[[-11 -15   5]
 [-16  24  16]
 [ 15  -9   9]
 [-44  -3 -15]]
->
[-11  24   9]

[[  8 -15]
 [-32  43]
 [ -5   2]
 [ 29  -9]
 [ -3 -20]]
->
[ 8 43]

[[-27 -21  32  27]
 [-16 -49  10   1]]
->
[-27 -49]

[[ -2 -28  19  -3  46]
 [-11 -22  28  -3  41]]
->
[ -2 -22]

[[ -2 -45   7 -39]
 [ -8 -40  42  18]
 [  6  33 -40 -37]]
->
[ -2 -40 -40]

[[-36  45  18]
 [ 37 -19 -44]]
->
[-36 -19]
---
[[ 47 -25 -14 -13]
 [-11 -37  48 -27]]
->
[[-11 -37  48 -27]
 [ 47 -25 -14 -13]]

[[-30  -4   6  -5 -24  -7  -3  15 -20 -20  16  -6]
 [ -7  15  26  -2  -1 -39   0   3   2   2   4   0]
 [-21  11   7   2 -21  -7 -33 -11  -3  -3 -10 -10]
 [  9 -18  -1  -4 -21 -13 -31 -10  14  14  13   8]
 [ 12 -16   1  24 -22 -18  12 -21  20  20 -15  -9]
 [-24 -13 -19  23 -23  11 -19   4 -14 -14  12   2]
 [ 18  -8 -16  -3  -3  -9  25  12  19  19  24   8]
 [ -5   2 -27  -5 -22  24 -11  12  11  11  17  -1]]
->
[[-30  -4   6  -5 -24  -7  -3  15 -20 -20  16  -6]
 [-24 -13 -19  23 -23  11 -19   4 -14 -14  12   2]
 [-21  11   7   2 -21  -7 -33 -11  -3  -3 -10 -10]
 [ -7  15  26  -2  -1 -39   0   3   2   2   4   0]
 [ -5   2 -27  -5 -22  24 -11  12  11  11  17  -1]
 [  9 -18  -1  -4 -21 -13 -31 -10  14  14  13   8]
 [ 12 -16   1  24 -22 -18  12 -21  20  20 -15  -9]
 [ 18  -8 -16  -3  -3  -9  25  12  19  19  24   8]]

[[ 32  13]
 [-13   9]
 [ 23 -10]
 [-11  -9]
 [ -8 -37]
 [ 13 -22]
 [-32 -34]
 [-20  29]
 [ 20  29]]
->
[[-32 -34]
 [-20  29]
 [-13   9]
 [-11  -9]
 [ -8 -37]
 [ 13 -22]
 [ 20  29]
 [ 23 -10]
 [ 32  13]]

[[ 25 -15  24 -17 -23   8  10   8   4]
 [-18  11 -15  19  19   0 -12  -9  -8]
 [  3   2   4  13  17  13  -6 -22   6]
 [ 18 -12  20  17   3  37 -11 -20  -1]
 [-10  -9 -18  -7  -7 -12  20  10  15]
 [-13  10 -12 -27 -19 -35   3  35 -15]
 [ 15 -20   5 -12  -9   2  23  -4  30]
 [-26  30 -14   4   7 -21 -26  18 -41]]
->
[[-26  30 -14   4   7 -21 -26  18 -41]
 [-18  11 -15  19  19   0 -12  -9  -8]
 [-13  10 -12 -27 -19 -35   3  35 -15]
 [-10  -9 -18  -7  -7 -12  20  10  15]
 [  3   2   4  13  17  13  -6 -22   6]
 [ 15 -20   5 -12  -9   2  23  -4  30]
 [ 18 -12  20  17   3  37 -11 -20  -1]
 [ 25 -15  24 -17 -23   8  10   8   4]]

[[ 41  24]
 [ 12 -14]
 [ 42  35]
 [ 19 -13]
 [ 28 -32]]
->
[[ 12 -14]
 [ 19 -13]
 [ 28 -32]
 [ 41  24]
 [ 42  35]]

[[-26  12  16 -25 -14   2  -9  23]
 [-29  15   9 -26   1   9 -15  24]
 [-11  18 -11  -6 -10  36 -16  22]
 [-34  19   6 -22  11  12 -10  22]
 [ -8  17  -9  -8 -27  31 -17  31]
 [ 12 -17 -19 -35  22  30  26 -25]
 [ -9   4  -6  -7 -16  31 -24  30]
 [-25  27  23  30 -28 -12 -11  -2]
 [-28  22  18  -1   4 -11  -5  -6]
 [ 30 -26   8  26 -35  21  -6   6]]
->
[[-34  19   6 -22  11  12 -10  22]
 [-29  15   9 -26   1   9 -15  24]
 [-28  22  18  -1   4 -11  -5  -6]
 [-26  12  16 -25 -14   2  -9  23]
 [-25  27  23  30 -28 -12 -11  -2]
 [-11  18 -11  -6 -10  36 -16  22]
 [ -9   4  -6  -7 -16  31 -24  30]
 [ -8  17  -9  -8 -27  31 -17  31]
 [ 12 -17 -19 -35  22  30  26 -25]
 [ 30 -26   8  26 -35  21  -6   6]]
